Here are some points, one per row:
35:-30:-21:-56:60:-34:69:-60:30:57:-43:-62:-22:-45:40:-32:-15:-24:30:49:33:-67:54:-40:13:-50:43:9:40:-28:-10:-27
-44:-20:-17:23:55:36:-17:-55:21:-26:-33:-59:-17:28:46:-40:-33:-30:-61:-21:-40:9:59:-45:27:31:-24:-127:-41:51:56:46
45:55:-13:21:-13:-36:-22:13:21:61:40:27:-19:51:-21:42:-45:53:28:-38:28:-35:39:37:-55:42:63:1:-38:-30:-45:-30
-35:-18:93:-57:58:47:-40:-58:-55:-17:-48:30:76:-56:42:-28:-31:-22:-57:-39:-58:-28:-32:-47:21:-34:36:14:46:-21:-25:-43
-39:-24:-54:-68:-35:-38:-58:35:-62:-36:-49:21:89:38:50:-40:-44:-31:42:57:41:21:-33:44:35:-53:43:-1:52:-26:-38:-24
36:62:-8:23:-21:-53:-23:21:25:60:45:26:-10:-76:-23:36:-40:54:23:-40:32:-37:34:39:-52:20:-67:-6:-36:-33:-40:-34
-50:52:-8:10:-26:48:-12:26:43:-23:-46:30:-17:20:-31:26:47:43:34:-30:33:24:53:22:-37:29:-33:6:-25:-31:46:-30
-36:-22:89:-34:-29:-32:63:29:-62:-18:41:16:70:32:76:-34:64:-29:-48:51:37:-23:-21:29:32:-33:33:7:-45:-15:-36:-27
-54:56:-20:25:-18:34:-26:18:38:-24:43:24:-37:25:-26:35:43:53:-58:-32:38:5:-36:18:-35:-53:55:11:-22:-19:44:-26
27:-22:-5:27:-38:-34:-18:38:16:64:-65:-85:-9:33:-43:71:-33:-25:18:-27:-48:-19:37:-51:42:23:-25:10:44:48:-41:56
-41:54:-15:17:-21:39:-12:21:-75:-24:-41:22:-19:26:-31:30:41:45:29:-27:30:23:54:25:-40:32:-35:8:-27:-28:50:-26
36:-24:-23:-55:64:-33:68:-64:31:68:-44:-67:-24:-45:34:-33:-19:-19:38:46:38:-68:-60:-40:18:-42:37:9:36:-25:-17:-26
-41:54:-15:17:-21:39:-12:21:-75:-24:-41:22:-19:27:-30:30:41:45:29:-27:30:19:54:25:-40:33:-36:8:-27:-28:50:-26
-34:-23:83:-44:-22:-40:73:22:-67:-35:35:15:69:34:-39:-32:-56:-25:-46:51:27:-14:-31:37:26:-33:33:10:-38:-18:-19:-21
37:-28:-14:14:-21:-55:-19:21:22:-22:-47:24:-14:17:61:39:41:-31:34:-24:-49:50:-42:19:-39:32:-20:20:-70:55:52:51
40:-29:-24:-52:-41:-13:70:41:-71:56:54:27:-32:-62:65:-24:-34:-21:49:54:38:-50:-44:-56:30:-43:36:-5:38:-21:-14:-33
43:-31:-21:17:-17:54:-17:17:22:-21:42:21:-21:18:-35:41:40:-36:-54:-17:-48:17:-31:36:-47:-61:-37:12:-40:57:41:51
25:-22:-15:28:-21:-30:-25:21:23:56:43:32:-16:32:-36:-41:-30:-24:29:-23:-39:-23:43:-46:38:31:-33:11:41:52:-27:44
-54:-23:-31:61:61:41:-17:-61:-66:-36:-36:39:-37:-57:38:-42:-32:-36:45:-36:-64:5:-45:-44:31:-57:57:11:40:-36:-41:-38
56:-34:-14:30:62:44:-26:-62:26:-51:-35:-67:-9:-61:-54:49:-26:-60:31:-40:55:-16:36:-61:35:44:-37:14:-47:-36:-33:-39
-40:55:-14:17:-21:39:-11:21:-74:-23:-40:21:-19:25:-31:30:41:45:29:-27:30:33:54:24:-40:32:-35:8:-27:-27:49:-26
-40:60:-16:18:-17:40:-12:17:-74:-13:-42:17:-20:26:-37:29:37:50:37:-31:34:26:-60:25:-35:40:-41:9:-30:-24:43:-25
-43:-24:89:-51:-27:-32:73:27:50:-34:30:23:70:28:-40:-36:-51:-27:-42:48:30:-11:-31:34:29:-36:35:7:-36:-22:-23:-26
43:-31:-21:16:-17:54:-16:17:22:-20:42:20:-21:17:-35:40:40:-36:-54:-17:-48:24:-31:36:-47:-62:-37:12:-40:57:41:51
-35:59:-11:11:-20:38:-6:20:-71:-15:-39:19:-17:16:-35:25:39:47:29:-28:32:118:54:14:-39:26:-29:5:-27:-25:42:-27
-48:-37:-18:29:57:40:-23:-57:28:-26:-27:-63:-20:-66:50:43:-31:54:22:63:30:22:40:46:45:37:-41:16:-34:-25:-31:-25
-44:-15:-18:24:59:37:-17:-59:21:-16:-34:-64:-19:29:40:-41:-37:-25:-53:-25:-36:1:-55:-44:32:40:-31:-127:-45:54:50:47
28:-19:-10:25:-31:-30:-27:31:15:56:52:-98:-10:29:-38:-47:-29:-28:31:-26:-49:-10:38:-43:28:34:-32:15:42:47:-25:40
-35:-18:93:-57:58:47:-40:-58:-55:-17:-48:30:76:-57:42:-28:-31:-22:-57:-39:-58:-27:-32:-47:21:-34:37:14:46:-21:-26:-43
39:110:-20:-56:63:-34:73:-63:29:50:-41:-64:-21:-47:47:-33:-21:-43:26:56:28:-66:47:-37:30:-51:36:13:41:-13:-19:-22
-53:58:-16:23:-28:34:-29:28:29:-25:52:-105:-32:24:-28:30:43:49:-55:-34:28:4:-41:22:-44:-49:55:14:-20:-25:47:-30
-35:-28:84:-47:-17:-41:64:17:-62:-24:37:14:70:24:-45:-35:69:-24:-40:53:27:-5:-27:34:36:-34:38:-1:-36:-16:-36:-24
26:-21:-14:27:-21:-30:-24:21:24:57:43:32:-16:30:-36:-41:-30:-24:29:-24:-38:-10:43:-47:38:31:-32:11:41:53:-28:44
36:56:-14:21:-24:-39:-21:24:27:59:39:26:-16:-75:-28:38:-35:50:28:-42:28:-34:40:43:-45:43:62:-4:-41:-24:-38:-24
72:60:-10:30:-18:44:-29:18:30:-29:39:22:-26:33:-27:30:41:61:-57:-27:35:12:-37:24:-21:-55:55:2:-24:-34:52:-32
-44:64:-9:21:-22:49:-25:22:40:-20:-45:28:-18:26:-39:28:45:48:37:92:24:18:-56:9:-43:41:-42:6:-24:-30:44:-26
37:-14:-36:-75:-27:-33:85:27:35:-43:46:25:-29:30:57:-34:60:-16:-67:-37:-55:1:-36:-55:37:56:-46:10:43:-62:-46:53
41:63:-12:30:-24:-38:-33:24:23:53:42:28:-15:-72:-31:40:-34:50:23:83:14:-29:44:28:-56:45:60:-4:-37:-26:-34:-21
35:-27:-7:22:-19:-46:-13:19:24:-30:-38:22:-14:19:52:50:43:-31:30:-21:-39:49:-38:36:-45:34:-25:5:59:53:49:43
35:-31:-22:-56:60:-34:69:-60:30:57:-43:-62:-22:-45:40:-32:-15:-24:30:50:33:-69:54:-40:13:-50:42:9:40:-28:-10:-27
-47:-36:-18:28:57:40:-23:-57:28:-25:-26:-63:-19:-67:49:43:-31:54:22:63:30:32:40:45:45:36:-40:16:-34:-24:-32:-25
25:-22:-15:27:-21:-30:-25:21:23:56:43:32:-16:31:-36:-41:-30:-24:29:-23:-39:-20:43:-46:38:31:-33:11:41:52:-27:44
36:-26:-7:21:-19:-46:-13:19:24:-28:-38:22:-14:18:51:50:43:-31:30:-21:-39:60:-38:35:-45:34:-24:5:59:53:48:43
-35:-35:-14:24:69:42:-19:-69:25:-17:-24:-64:-21:53:53:43:-42:58:22:66:33:98:40:32:35:31:-35:17:-32:-28:-45:-32
26:-22:-14:27:-21:-30:-24:21:24:57:43:32:-16:31:-36:-41:-30:-24:29:-23:-38:-14:43:-47:38:31:-33:11:41:53:-28:44
-43:-24:89:-51:-27:-32:73:27:50:-33:30:23:70:27:-40:-36:-51:-27:-42:48:30:-7:-31:34:29:-36:35:7:-36:-22:-23:-26
There is one direction along which these points spread out most. Take the direction at right angles to it along which they spread out most. Go by this last direction. For each point below, how far along it does it lie, from 0 to 99? 50 is the average, and the first point above lies past it. One standard deviation of the points above along it is 16.
-45:-12:94:-59:67:49:-37:-67:-64:-22:59:26:76:-62:44:-23:-32:-21:-40:-33:-39:-19:-31:-46:19:-35:42:14:47:-40:-20:92 ~ 40
39:-32:-38:-49:-30:-31:66:30:-75:59:30:28:-38:-69:-47:-29:-35:-20:-79:60:41:-47:-42:-50:27:-30:35:4:51:-21:-17:-29 ~ 44
26:-21:-14:26:-21:-30:-24:21:24:58:43:32:-16:30:-37:-41:-30:-24:29:-24:-38:-7:43:-47:38:30:-32:11:41:53:-28:44 ~ 77
46:-20:-11:26:55:51:-9:-55:18:-55:-38:-67:-8:-62:41:-52:-27:93:28:-27:-41:-45:39:-41:28:31:-29:19:42:76:-37:59 ~ 73
43:-31:-21:17:-17:54:-17:17:22:-21:42:20:-21:18:-35:41:40:-36:-54:-17:-48:19:-31:36:-47:-61:-37:12:-40:57:41:51 ~ 55
-35:-28:84:-47:-17:-41:63:17:-62:-25:36:14:70:25:-44:-35:69:-24:-40:53:27:-15:-27:35:36:-33:38:-1:-36:-17:-35:-24 ~ 20
41:-25:-10:30:-22:-39:-21:22:27:-24:-46:18:-17:15:51:-76:45:-30:26:-23:-34:61:-39:45:-56:37:-26:14:48:45:50:45 ~ 63
-40:58:-43:39:-17:41:-13:17:40:-13:44:18:120:21:-26:38:44:56:-51:-31:32:12:-34:13:-39:-45:48:8:-21:-22:53:-27 ~ 30
35:-27:-7:22:-19:-46:-13:19:24:-30:-38:22:-14:19:52:50:43:-31:30:-21:-39:49:-38:36:-45:34:-25:5:59:53:49:43 ~ 64
